The rows of T fall into 3 groups, and each row is roughly a mix of its group's hidden directions.
T:
[[-48  -8 -13 -28  -8  -7  15   9  10 -39  13  26  -4]
 [ -5 -13 -14 -21  -1  -9 -15  -1 -26   7  36  56  -5]
 [ 16  38   7  20   2  16 -31  14   1  -7  20 -14 -44]
 [ 22  50  15  22   1   9 -22  16  15  -1 -10 -26 -28]
 [ -9  20  -5  28  10  21 -15 -15  31   3  46 -26 -11]
 [-19 -19 -31   0  46 -17   8 -36  -2  -8  20   6  18]
 [  3  35  20   4  17  17 -16  16   6   9  29 -46 -19]
 [ 20 -42 -25 -39 -23  -7   8  -6 -13  11 -24  19  -6]
 [ 26   8   4  -6 -24 -16   1  18  -7  -5 -46  45 -10]
 [-25 -14  -1  41  36   4  11 -37   7 -27  -1  -4  13]
 [-22 -31 -12  13  21   6  35 -12  26   3  38 -21   6]
 [-17 -26   8  -5  14 -11  13  17  25 -12 -52 -12  29]
 [-20 -49 -15  -6  13  -8  14 -28 -13  21  -3  20  31]
 [ 36 -26  21  -5  14   6  -5 -51  -9   8  -2  27  10]
 [-31   7  13   6  40  15   6  37  16  34   9 -10 -12]
 [ 13  21   9  35 -29  14  31  10   5 -32  31 -10 -10]
 [  8   2 -23  28  23   0  -7 -22 -26   9  51  13 -16]
 [-46 -21  -4   7  19   3  29  -2  -4  -1  -1 -43  23]
 [  9  16  18  -9 -45  14 -10  33  -2   8 -34  22 -20]
 [-16  31   7  40  -1   4  18 -27  21 -30 -16 -25 -10]
 [-23  23  -9  -3  12  14 -11   5 -14  -8  64 -16   4]
 [ 32 -38 -17 -29 -26  -8   8 -10  -5   9 -39   8  -8]
 [ -6 -16 -12  16  44 -14   9 -38   4  13  12 -29  28]
 [-11 -33 -23 -34 -38 -15  -1  12  19  26 -20   7  12]
 [ 28  -1  23 -40 -21  -6 -10  27  11   4 -39  19   5]
 [ -1  52  22 -24  -3  18 -24  16   1   5   6 -33 -14]
 [  9  10 -24  -9 -32   2 -12 -11 -17  28  49  14 -24]
 [ 25 -28  36  -5   0   2 -22  15 -15  27 -25 -24  23]
 [-43 -31 -21 -28  28  -6  16  -8 -13  10  22   6  16]
 [ 21  30  26  45   5   4  14  16  29 -16  13 -20  -3]
 [-62 -21  -4   4  14   2  29 -15 -12  -4  12   7  16]
 [-43 -24 -18 -39 -35  -7   6   5  -2  13  12  14  10]
 [  8  15   2 -31  -5  -6 -17  39 -26  -1  22  43 -14]
 [-14 -15 -43 -23 -27   6  23 -14 -13 -13  26  26 -16]
 [-21  29 -11  -1   8  -7 -12  46 -15 -23  24  30 -17]
 [ 10 -12  -5  -8  18  -2 -11 -16 -36   9  44  44  -4]
 [ 16 -22  33  11 -22  10  14  13  -2  43 -15 -29  22]
 [ 45 -13  -4 -29 -27 -10  18   8 -25 -10 -11  21  26]
 [-43 -12  13  -1  10  -3  24  -2  25  26 -28 -19  30]
 [  9  -2  14 -21 -42  15   1  44 -12 -10   5  28 -23]
 [ 10  -1   5 -21 -25  19 -18  24 -26  22 -16  45 -18]
 [ 17 -17 -28 -24 -26  -4  30  17 -10 -12  30  35 -10]
 [ -3  28  -6  37  22   8  12  12  -9  -2  17 -52 -12]
 [ 29  20  31   6  -1  23 -16  22  -9  39   5 -32  -9]
 [ -8 -56 -21 -13   4 -19   7  -2  12  23 -25   1  28]
 [ -1  36   3  27  38 -16  22  -1  38 -21  -6 -12  -7]
 [ -6  -5 -22 -30 -10   3   6  22 -31  -4  51  24   3]
 [ 15  -3  -7 -26  26 -30 -11   7  11  16 -49  27  -1]
 [-20 -25  -8 -16 -15 -15   7  23  32   0 -48 -11  20]
 [-22  -6 -17  -7  18  -8  34  21   1  -9  49  30   6]
 [-33  23 -23   2  37  -8  13   2  19 -11  41  19  -5]
 [ 32  40  23  -3   1  16 -12  -3 -28  -4  33  16 -24]
 [ 36   6   1  25  14   6 -16 -44 -11   1  25  30 -15]
 [ 51  38   5  20  12   4 -14  16   0  -4   8 -26 -18]
 [ -9 -46 -27 -27 -23 -17   1   6  12  32 -15   8  17]
 [-35  11  11 -39 -50   6   4  11  17  -8 -14   0   1]
 [-34 -16 -23 -13 -23  -4  16 -22 -15  -6 -30  40  -8]
 [-20  25  18  15   2  -7   9  -3  38   5 -32 -42  14]
 [ -3 -50 -25 -27 -11   6  17   4  -9  17  33  19   4]
 [ 13 -21  -1 -19 -28  -1  -6 -26 -25  24 -35  24  27]
 [-10  14  28  40   1  -4  45  14   3 -33  -3  -8  10]
 [-20 -13  13  53  13   3  11  21  33  15  -5 -13 -19]
 [-32  14   0 -29 -24  -9  -6  47  10 -20 -12  25  -3]
 [-19 -17 -28 -16  23 -12  50   2   3 -18  33   3   5]
 [ 23  35 -12 -10 -24  -5 -16  49  -2  13   9  -3 -26]
 [ 15 -23  26 -26 -14   1   3 -14  24   0 -51   5  22]
 [  5  -2   3 -38 -37 -11 -17  20  15  -1 -22  43  -2]
 [ 33  39  -1   6 -30  -7 -20 -14   3 -40  -9 -11 -14]
 [-13  15 -23  51  22   2   9  -2   4  -6  16 -41 -10]
 [ 11   9  30   4   0  11  -5  20 -31 -12  25 -49  22]
 [ -9  42  -9  11 -19  -3 -20  24  14 -30   7  30 -28]
 [ -7 -16   0   8 -29  15  26  23 -14  -6  52  27   3]
 [ 33  27  31 -12 -11  13   6  19   2  11 -21 -45  -5]
 [ 35  -6   4 -25  -8 -22  33  22 -27 -27 -25  -6   9]
 [  3  17  27  -5 -50  13   0  40  10  -4 -22   2 -18]
 [  0 -21   3 -45 -16  -5  14 -24 -23   6   5 -10  46]
 [ 11  29  33  12 -24   9  -4  15  19  19 -32 -38   0]
 [  2 -37 -18   1  19  -8  -3 -47 -22  22   1  11  28]
 [-27  16 -38   2 -46  -3  -9   2  12   9  29   4 -24]
 [-29  48   2 -26   3  -1  -4  12  23 -36   3 -16 -11]
 [-10  40   4  -5 -39  14 -12 -18  -2 -12  32  21 -28]
 [-22  39   1 -16  51   8  -5  18  12  12  12 -22  -5]
 [  3  -1  20  23 -41  17 -11  27  -8  11  17  45  -1]
 [ -6  18   6 -33 -24  -6 -18  28  -4 -17   4  51 -12]
 [ 38 -20   9  44 -29  -3  -9 -24  -4  15 -21  -9   2]
 [-33  11 -14   8 -30  16  23  -4 -22 -28  40  15  -6]
 [-21 -18   0 -52 -15  -9   4  40 -16  13   0  14  14]
 [-10 -24  35  17  23 -10  -5  17  14  33 -31  21  21]
 [ 12 -30  14   9 -26  -7  10 -38  -4  14  -8 -32  37]
 [-14  13  14  26  39  -3   0  24  33  12  37  15   7]
 [ 37 -22 -26  14  18 -13  -8 -41 -26   3   4  18  13]
 [-30  32  -2  28 -35  26 -15 -20 -10 -18  19   4 -15]
 [ 35  -1  -5 -34 -37   3 -22  17 -40  -1  -1   9  -4]
 [ 20 -18 -17  23  37 -10  -4 -43 -12  11  22 -20  18]
 [  2 -16  35  38  -8  17  17  -7   6  -3  -4 -48  15]
 [ 20  17  -4  -9 -26   9 -11  35 -19  -5  45  30  -6]
 [ 28 -32  16 -10 -47  11  -4  -5 -33  21   1   8  11]
 [ 30  22  21   3  21  -1  -2  25  -5 -12  26 -48  14]
 [ 13 -26  18   8 -44  10 -10 -15 -17  35 -30   9  10]
 [-28 -34 -31 -17   0 -10  19 -25  10  11 -23  36  -6]
 [ 60   1  -8  -5   5  -8 -22  11 -14  28  11  24 -15]
 [-13 -59  -2   3   2   5  19 -27  17  24 -18 -14   9]
 [ -9 -42 -21 -25 -29  -2  16  -7 -15   9 -16  40  -3]
 [  5 -21   5  32 -13  -4  -1 -24   8  34 -49   5  15]
 [  8 -36  -2  15   2 -13  32   3   7  26 -40  15  31]
 [-10   7 -31   3   6 -10  -8   0   4 -39  -2  51 -28]
 [  2   3 -21  16  33  -6  -7  -8   0 -33  52  -3 -23]
 [ 18   1 -28   0  15  -5  -7   7 -14 -37  41  30 -27]
 [ -2 -23  -1 -35  -5 -19  -5  45   7   3 -34  23  16]]

Here is one row of each group, with its name. Which group are the others in?
[-39 -22 -30  36  14  -5  14 -24  18  -7  -2 -22  12]
E
[ -3  10  18 -42 -53   3   9  17  -4 -13 -22   4  13]
Q
[ 19  12 -17  -9  51 -23  -7   4  44  13  -2   4  -9]
N

[-14 -14 -28 -16 -10 -11 -12  -1 -19  10  40  48  -7]
E
[  8  38  21 -32 -40  16 -20  21  -8   1 -20   2 -12]
Q
[ -3  16  11  -5  37 -31  -7  23  10   9 -36  37   7]
N
[-41   3  -8   6 -13  15 -40 -25  -1  24  -9  33  -9]
N
[ -3  41 -29 -20  -5   8 -20  -3 -18 -20  43  -4 -15]
N
[ 27  48  17  20   5   9 -19  14  13   4  -6 -35 -20]
Q
[  3  -5  28  32  16   3   5 -17  23   3 -27 -49   9]
N
[ -7 -16 -34  18  10 -11 -13 -23 -12   2  38  43  -8]
E
[ 53  10  28  -1 -21  -1 -23  27 -13   3 -23  -7   2]
N
